128 stands for zero in the data rows.
A hidden rule labels the rows of this table. It goes by one to three of the table's principal directions, not those with the most spread.
[101 135  54 114 146 131 157 145 107 154 117  97  97 112 143 135 125 121 130 134 144 138 130 139  93 122 113 135  98 110 135 116 112 151 129 112 134 139 138 161 117 119 175 183 168 123  90 154 147 101 129] QD
[145 153  95 130 174 132 175 129 140 153 107 154 104 101 112 139 135 162 152 100 131 126 145 119  95 138 117 121 130 126 101  87 125 107 130 154 111 115 153 159 116 147 162 129 143 107 122 141 149 125 107] RJ
[104 111 165 135 134 145 109 127 111 151 153 154 131 129 101 121 114 138 122 117 130 148 155  97 151 127 133 152 170 109 128 122 124 144 110 142 143 118  95  91 112 133 105 102 140 132 143 139 107 167 159] RJ
[178 189 104  90 107 175 192 131 166 151  40  94  84  85  83 149 111 125 209 159 160  96  76 205 109  65 152 122 107 171  67  97 122 134 208 203  76 118 114 175 186 159 102 120 135 146 213 126 136  58  88] RJ
[ 94  93 144 143 144 123  76 120 120 153 177 102 151 156 150 135 118 105 108 141 136 182 155 118 134  89 131 161 161 125 174 152 120 180  77  70 184 121 107 106  98 113 131 153 137 126 100  92 140 177 144] RJ
[122 120 143 146 155 131 111 119  97 119 152 140 146 142 139 146 143 167 111 127 100 142 149 121 115 177 128 111 126 102 133 137 138 110  75 106 139 124 163 155 117 116 133 138 129 125  77 127 166 136  86] TB
[159 108 141 156 125 122 137  94 147 109 166 136 159 171 184 114 170 171  52 124 120 151 101 104 124 223 131  95  69 117 107 170 179  89  79  80  82 104 184 151 125 149 182 141  72 107  80 132 170 135  96] RJ
[132 111 183 143 122 103 102 131 101  97 144 173 167 125 116 133 126 166 118 111  83 117 163 116 142 158 126 122 146 101 156 142 160  89  83 134 136 109 126 113 127 106 110 101 105 132 116 115 141 159 115] QD
[118 153 101 112 145 126 144 152 102 131 110 125 106 107 120 158 127 127 163 133 120 108 142 142 107 116 116 130 132 117 143  95 114 128 135 149 152 144 128 154 128 113 134 142 158 123  99 142 140 108 121] TB
[115 163  25  70 191 171 178 142 170 177  82  99  71  97 123 147 117  80 161 145 195 184  99 151  48  85 133 140 109 118  74 103  84 166 178 156  98 126 154 176 126 127 186 185 197 111 156 149 130  92 107] TB
[ 82 122  89 119 167 125 182 134  87 139 129 230 103  79 106 144 131 164 115  79  87 142 210 105  87 180  99 111 128  59 172  96 137  88  87 172 102  99 183 137 105 107 178 141 173 130  91 155 122 119 110] NH
[114  85 246 165  51 110  73 119  87  67 193 162 175 171 145 100 135 163  81 129  83  92 143 117 205 179 129 115 156 113 193 152 184  81  57 111 140 123 106  76 154 132  68  90  72 154 108 130 114 150 141] RJ
[165 149 123 122 149 137 153 141 156 126 114 186 148 122 101 111 136 143 134  90 139 142 122  95 101 174 126 112 130 107  90 122 133  84 153 159  88 102 141 102 126 113 148  80 116 125 155 136 134 133 127] TB
[158 169 101 117 166 154 159 118 153 195 106  56 106 111 118 151 115 163 155 152 166 167  90 162 102  91 150 129 137 129  43 147 124 185 150 108 123 104 103 169 132 146 160 171 138 135 149 113 218 160  83] QD
[103 124  64 138 151 108 147 126  88 111 135 116 102 104 139 100 122 150 138 112 134 112 129 134 118 165 126 116 119  76 114 144 111 140 140  96 108 147 168 130 123 108 156 173 160 124  81 160 147 104 105] QD
[127 180  55  86 185 159 134 165 159 171  71  51  92 105  95 152 103  52 219 154 210 156  92 151  78  43 140 173 137 153  61  96  49 187 205 151 152 157  96 161 125 104 125 144 190 112 163 136 124 104 133] SB
[167 139 112 149 156 136 135 113 118 114 115 111 149 142 140 151 147 165 141 136 115 134 114 131 104 175 145 102  81 120  85 151 133 114 123 108 103 129 183 174 128 121 137 124 115 113  88 117 175 108  72] RJ
[123 122 100 124 159 111 124 119 153 146 154 109 117 139 158 108 134 124  87 119 150 156 106  94 126 140 123 125 138 115  89 151 118 161 144  83 133 136 125 112  99 137 176 161 132 110 119 138 143 176 148] NH
[197 186 145  75 111 165 197 115 205 116  43 170 109 106 125 213 172  95 143 168  96  96 106 208  64  97 125  96  64 225 163  63 157  39 135 251  92  99 190 235 179 169 131 111  88 117 178  82 110  35  62] RJ
[127 128 118 132 127 121 114 144 132 129 131 108 130 139 135 110 119 116 138 124 143 124 123 118 131 103 124 131 149 136 137 120 113 137 141 110 149 141 109 104 124 129 120 126 135 133 133 126 122 140 155] NH
[ 87  99 136 140  87 119 122 112 126 167 150 120 123 104 108  97  93 120 130 120 145 146 152 160 166  71 123 166 151 133 163 146 139 188 111  91 129 102  72  98 131 124 125 155 131 159 160 111 133 131 137] RJ
[161 112 206 131  95 149  79 105 157  88 144 109 177 192 167 160 167  83  82 183 117 137  90 138 136 147 151 134  84 189 158 151 149  91  88 137 145 131 150 152 143 141  91  97  63 107 119  92  99 113 124] NH
[120 136  76 129 115 130 139 155 128 130  93 137 133 121 107 113 113  87 172 106 135 124 148 125 111  93 115 121 119 143 157 109  89 130 175 132 125 141 131 102 129  97 109  97 153 160 150 113  94  87 152] QD
[138 132 105 134 149 140 145 111 126 116 126 144 124 139 147 138 151 150 111 126 109 133 125 120 107 177 130  87  98 118 109 131 128 109 126 122 100 135 191 157 125 136 145 133 132 124 102 133 138 106  91] SB
[ 92 144  68 113 191 130 173 145 120 177 142 128  79 109 141 137 132 156 113 106 152 160 147  94  89 148 102 127 139  82  99  93 120 141 109 122 132 125 135 159  97 142 207 186 179 108  84 179 162 161 133] NH
[127 145  97 113 114 151 157 136 143  90  95 120 101 150 163 153 169  70 131 154 133  92 107 144  98 146 116 111  52 186 159  70 109  68 134 176 112 169 197 198 150 151 121 127 131 108 100 154  64  27 124] TB
[196 144 162 111 132 141 162  97 180 100 104 213 158 105 106 134 156 140 105 119 106 131 109 157  88 182 145 108 105 138 126 147 167  47 126 195  67  70 186 132 150 123 145  90  68 115 172  90 134 101  73] NH
[121 124 105 136 121 132  99 152  98  70  94 141 146 143 110 119 127  93 172 118 110  90 139 112 128 146 128 108 101 138 132 110  80  97 169 145 122 182 167 124 134  94  60  71 154 138 128 141  60  61 135] RJ
[109  91 138 145  94 159  70 119 113  69 127 119 177 184 138 123 136  49 133 157 130 149 122 126 136 151 156 126  69 149 155 166  92 119 133 116 108 161 184 118 143  83  54  78 125 146 123 106  49  55 124] NH
[155 154 109 108 163 132 146 138 162 152  99 131 134 119 115 153 131 126 133 121 135 160 120 110  93 124 129 120 121 128  80 133 121 128 155 145 118 112 127 142 116 119 157 118 130 122 152 114 149 158 123] TB
[188 186  92 101 180 130 170 146 157 127  92 160 124 115 121 138 153 171 123 103 110 120  98 105  72 182 118  63 135 109  60 116 121  79 180 156 111 125 162 140 122 126 169 114 128 128 139 134 178 147 100] SB
[121 142 105  97 126 124 171  94 177 145 111 152  74  97 141 143 146 109  98 132 110 109 123 166 119 101 108 105 123 176 143  98 129 133 147 152 116 130 155 169 132 170 159 172 131 126 158 118 109  97 104] SB
[ 74  86 117 151 118 146  91 112 137 173 182  81 114 172 157  86 119  83  92 134 173 169 127  98 163  90 125 160 153 156 146 129  94 202 116  60 164 151  96  87  99 157 121 152 148 136 127 136  87 149 190] RJ
[175 119 234 137  39 120  98  96 151 112 131  84 170 159 159 177 138 133 105 195  85 106 104 200 175  74 148 127 102 201 186 164 201 126  79 118 149  99  92 162 174 159  87 125  40 146 146  50 163 131  97] QD
[145 108 110 153 126 136  88 129 157 190 137  54 160 141 102  64  83 101 151 123 205 180  94 119 147  56 152 193 160 149  84 177  95 219 169  57 149 113  40  50 104 117 118 116 120 138 186  98 143 176 187] TB
[ 62 107 130 145 149 107 116 127  72 151 184 132 107 127 140 124 121 176  91 107 103 142 175  88 156 158 107 118 171  69 132 135 128 165  84  80 162 140 112 116  95 125 149 169 165 142  72 162 157 191 139] RJ
[125 135  48 123 172 122 137 180 117 150  99 166 130  90  67  72  89 119 192  62 169 135 151  82  96 114 114 157 165  80 104 102  77 139 194 138 124 130  98  54  97  80 139  90 183 125 160 158 106 130 183] TB
[162 129 228 102 105 124 114 102 189 126 138 158 151 147 148 187 158 117  65 161  90 142 119 136 140 113 129 126 128 180 153 134 187  98  84 169 144  92 110 157 136 163 133 115  62 110 161  80 128 177 121] RJ
[139 137  78 127 127 168 137 140 160 201  78  88 127 104  71 122  84  64 223 134 199 164 132 168 106   3 143 204 131 184 135 102  81 199 175 138 137 108  72 113 127 117 104 105 154 134 196  88 108  83 155] TB
[ 84 109  74 147 111 128  96 146  79  90 144  76 113 158 151  69 117 104 145 129 156  99 104 111 157 153 129 115 117 104 110 136  77 159 170  69 127 202 141  99 131 111  92 140 172 143  93 183  89  79 154] SB
[123 122  64 133 128 121 157 120 142 106 125 137  91 128 156  82 150 105 113 108 147  86 107 122 119 157 108 119  94 154 136  90 106 103 156 124 104 164 177 136 123 157 153 147 136 100 110 171  78  59 146] RJ
[111 151  93 133 167 148 142 153 124 113 134 114 117 159 147 115 144 139 138 110 164 150 113  82 101 194 123  87 114  93  63 110 102  96 133 115  96 153 173 153 133 122 143 129 161 133  94 183 139 120 109] RJ
[115 130  96 123 146 113 141 136 130 127 139 169 111 113 126  87 136 131 100  89 122 111 136 104 114 157 103 109 159 117 142 108 107 106 146 128 138 139 141  92 107 127 151 135 142 132 128 150 111 133 152] NH
[ 86 113 113 144 127 123 130 141 100 116 142 140 109 132 130 106 120 128 142 104 135 117 157  99 144 137 115 125 139 106 141 100 114 123 121 124 120 149 137 114 125 132 116 125 160 133 109 164  91 118 150] NH
[139 119 191 119 122 122 118 122  94  86 123 196 157 116 118 185 142 156 113 140  51 112 170 139 121 161 134 115 121 105 183 134 169  70  76 186 134 105 160 146 136 110 107 100 107 121 108 103 125 133  96] QD
[109 140 157 115 111 141 129 132  95  68 128 119 107 149 166 174 158 136 122 170  99  87 119 161 124 173 126  91  88 128 148  97 149  69  81 160 121 160 184 213 169 143 106 154 133 122  73 164 123  67  71] SB
[116 113 159 142 122 141  98 118 104 125 161 101 144 161 154 151 144 116 104 162 121 141 129 131 136 140 138 144 119 137 164 140 131 136  82 110 167 136 133 138 120 127 116 136 115 119  79 118 132 132 131] NH
[125 146  88 116 139 142 158 132 116  81  94 174 101 125 132 128 150 136 131 114  89  86 133 122 101 178 119  54 108 122 123  94 102  69 164 170  91 165 215 151 143 134 108 114 159 145 125 153  86  66  99] NH
[ 99  99 147 130 117 109  87 123 102  98 179  86 130 157 183 133 146 103  81 167 135 122 108 136 143 154 127 161 105 122 166 146 143 135  73  89 167 153 128 150 121 126 145 180 115  88  54 153 127 124 138] RJ
[ 88 186   0 100 251 162 189 166 123 178  89 104  42  77  89  99 110 129 197  88 209 151 121 103  47 137 119 125 168  80  20  64  27 144 196 154 114 163 162 153 102 119 171 173 244 119 127 210 134 115 117] TB
[149 122 170 131  87 126 123  89 175 170 142  88 128 138 139 136 121 121 104 156 138 146 101 149 177  69 142 143 135 173 113 164 158 195 140  97 131 104  70 117 134 166 131 138  85 136 173  84 149 169 139] SB
[109 135  94 112 121 139 157 134 149 147 102 140  94 102 106 122 117  73 160 121 155 121 138 139 122  76 120 154 131 158 151  89  99 142 166 168 122 133 120 117 130 134 124 121 152 127 164 131  70  91 160] QD
[169 159 109 112  97 153 142 121 209 163  92  32 120 159 154 142 134  65 142 175 187 150  52 161 127  55 143 133  80 216  80 137 117 174 186 109 116 134  98 163 153 161 132 137 100 134 179  96 134 106 135] NH
[ 80  54 254 173 104  77  46 117  40  68 228 230 196 155 130 109 128 211  40  86  24 124 212  49 208 231 118 100 196  31 189 186 186  90  28  93 158 115 117  39 100  94  89  83 100 152  76 131 127 238 147] NH
Which label does each new row get?
[113 141  92 121 133 149 158 108 172 134 119 116  90 155 165 150 159  76 117 139 143 142 117 115 119 123 120  95  89 176 115  98 101 136 155 131 104 157 182 172 129 161 141 137 142 125 124 131  85  88 123] ~ SB
[169 163  17 113 155 122 174 157 169 154  72  80 111 113 135 104 123 119 162 112 177 127  84 137  70 103 114 122  82 149  78 111 103 134 193 105 103 136 134 157 125 129 186 157 145 117 142 140 160  90 130] ~ QD
[ 84 129 101 102 167 138 168 111 130  94 149 196  79 121 155 128 172 117  67 112 121 127 131  99  97 231 109  93 101  93 119 101 120  69 111 171  85 146 222 164 120 138 176 159 154  99  85 194  81  92 105] ~ RJ
[100 115 104 143 145 141 119 135  95  60 137 179 131 158 134  88 157 115 109  95 117 106 132  66 123 243 122  82  98 100 107 115  84  61 145 143  92 182 215 114 120 108  98  83 152 127  93 189  50  76 136] ~ QD
[134 101 159 132 123 136 102 139 107 143 145 143 182 142 121 157 117 128 121 139 123 182 155 112 121 125 141 169 114  92 163 164 162 140  80 124 140  84 100 106 114  92 140 105 112 117 110 101 148 163 145] ~ SB
[209 146 178 132  76 114 105 134 177 114 110  53 181 175 164 141 147 123 107 170 131 113  56 150 140 108 139 122  84 200 113 162 168 106 134 102 144 121  86 148 154 147 121 111  42 129 146  83 173 146 135] ~ TB
[134 130 127 116 116 143 126 123 164 149 107 116 126 123 116 138 118  81 154 145 150 141 124 159 122  59 134 155 129 175 149 114 118 152 143 142 134 118 109 132 137 134 113 123 127 129 170  95 106 105 133] ~ SB
[106 110 138 148 133 117 100 161  79 124 149 165 155 120  89  84 101 151 146  85 125 124 167  87 142 147 119 147 180  77 146 125 115 119 119 122 151 126  90  55 109  90 102  88 147 144 125 149 119 160 170] ~ NH
[ 84  76 201 151  77  95  86  90 104 137 199 132 145 136 149 128 120 127  68 142  94 139 164 137 197 108 125 156 161 124 206 176 168 178  64  78 170 108  81  85 115 127 122 153  94 143 106  92 132 183 150] ~ NH
[146 182 106  83 166 146 181 133 141  68  88 160  80 120 156 176 191 128 113 147 103  73  93 149  64 217 113  68  70 143 103  63 123  17 128 215  97 165 236 242 155 152 151 150 136  90  87 184 112  44  59] ~ RJ
[158 151  63 101 105 160 157 126 167 106  72  72 106 152 171 158 152  61 154 181 155 116  68 178  90 102 139 109  29 188 121 112 113 126 178 140  89 160 186 203 164 146 134 147 130 113 127 123 100  15 100] ~ TB
[137 123 112 125  94 127 128 130 175 171 114  85 117 119 111  82  87  91 159 126 184 137 102 144 156  25 136 165 163 166 120 133 115 195 187 108 127 116  51  67 136 149 117 126 126 146 211 104 109 145 182] ~ QD
[164 124 217 141 103 119  96 102 138  68 158 136 162 170 166 138 171 158  68 152  87  97  95 135 151 199 136  91 113 152 130 149 173  60  79 126 130 130 158 155 150 151 106 115  59 118 105 120 145 135  89] ~ NH
[138 171  77  79 168 168 185 140 149 139  72 162  91 112 127 185 155 125 128 138 109 137 127 137  54 147 115  82  83 135 108  77 116  85 144 197 100 131 194 210 134 142 161 140 165 125 133 145 124  78  86] ~ SB
[133 139 151 128 116 131 111 169  97 149 104 129 152 104  66 126  82 151 192 115 127 125 155 132 139  76 133 152 178 105 128 123 124 143 143 148 153 110  51  85 135  97  81  85 144 163 172 116 147 160 149] ~ QD
[190 163 116 123 104 124 135 131 172 112 110  44 121 158 166 115 138 124 148 160 171  97  36 150 141 114 144 108 103 163  59 140 136 142 190  97 110 152 110 144 162 160 133 139  94 114 140 134 164 112 122] ~ TB
[174 116 196 152 121 105 106 116 116  79 130 201 195 131 114 152 151 165 118 112  61 107 162 126 126 182 130 118 113 130 172 142 172  51  75 152 127  98 161 132 128 103 107  70  69 114 107  86 142 129  92] ~ RJ
[117 152  84 106 157 154 168 122 146 153 115 115  85 115 137 138 140 118 123 138 150 142 113 145  89 129 125 117 116 137 110 105 108 129 137 145 117 131 161 168 129 146 161 168 154 126 124 144 133 103 107] ~ QD
[156 148  93 109 109 149 172 131 165 134  69 124 112 115 125 150 129 106 164 141 138 118 116 171  96  83 127 120  77 174 136  94 135 109 151 167  88 116 151 179 158 150 133 127 128 131 165 113 114  59 104] ~ NH
[ 83 105 152 138 140 127  65 121 103 102 184  82 122 169 160 110 130 105 103 152 150 135 107 103 165 151 141 137 159 109 107 149  99 163 115  81 163 178 123 111 117 126 100 150 147 115  91 160 107 156 144] ~ SB
[ 91  80 135 151 122 120  74 137  78 126 180 107 165 158 146 115 111 120 110 135 136 168 149 101 147 137 135 164 130  79 163 174 132 170  84  65 158 129 105  86 105  89 129 137 137 125  76 129 135 158 159] ~ SB
[ 73 141  86 113 122 137 129 141  76 112 125 102  70 107 124 113 120  99 156 143 131  76 125 161 137 119 120 122 153 122 151  95  72 151 164 137 160 190 136 128 138 120  91 163 187 148 105 171  91  69 134] ~ RJ
[132 121 160 118 100 131 135 114 137  98 134 181 125 127 127 125 146 113 102 127 110 104 125 126 145 160 126 122 118 134 150 120 146  94 131 170 106 127 144 115 140 138 118 102 106 118 140 139  82 103 137] ~ TB
[138 132 145 133 120 140 103 119 129 114 129  85 134 153 135 139 128 113 147 157 141 129  97 131 154 124 152 125 120 136  85 151 116 159 155 112 124 151 123 133 140 128  94 115 123 127 130 124 127 124 118] ~ TB
[ 84 102 180 147 147 111  97 127  80 141 206 132 138 143 145 124 131 168  68 121 115 155 158  84 154 174 122 146 181  71 150 152 147 137  51  95 180 117  99  94  95 122 148 152 125 123  66 148 160 221 154] ~ TB
[157 141 148 135 127 100 122 126 156 158 153  78 128 130 137  97 109 178 121 121 159 134  85 120 164 109 132 128 177 112  56 162 156 175 147  70 132 111  53  98 130 151 156 154 103 131 153 130 205 212 135] ~ SB
[143 103 162 155  84  98 113 124  70  37 141 192 169 141 143 111 148 185  98 109  48  66 146 120 153 229 124  69  95  85 168 155 171  49 101 125  96 138 186 113 148 106 100  93  93 142  83 138 125  93  98] ~ RJ
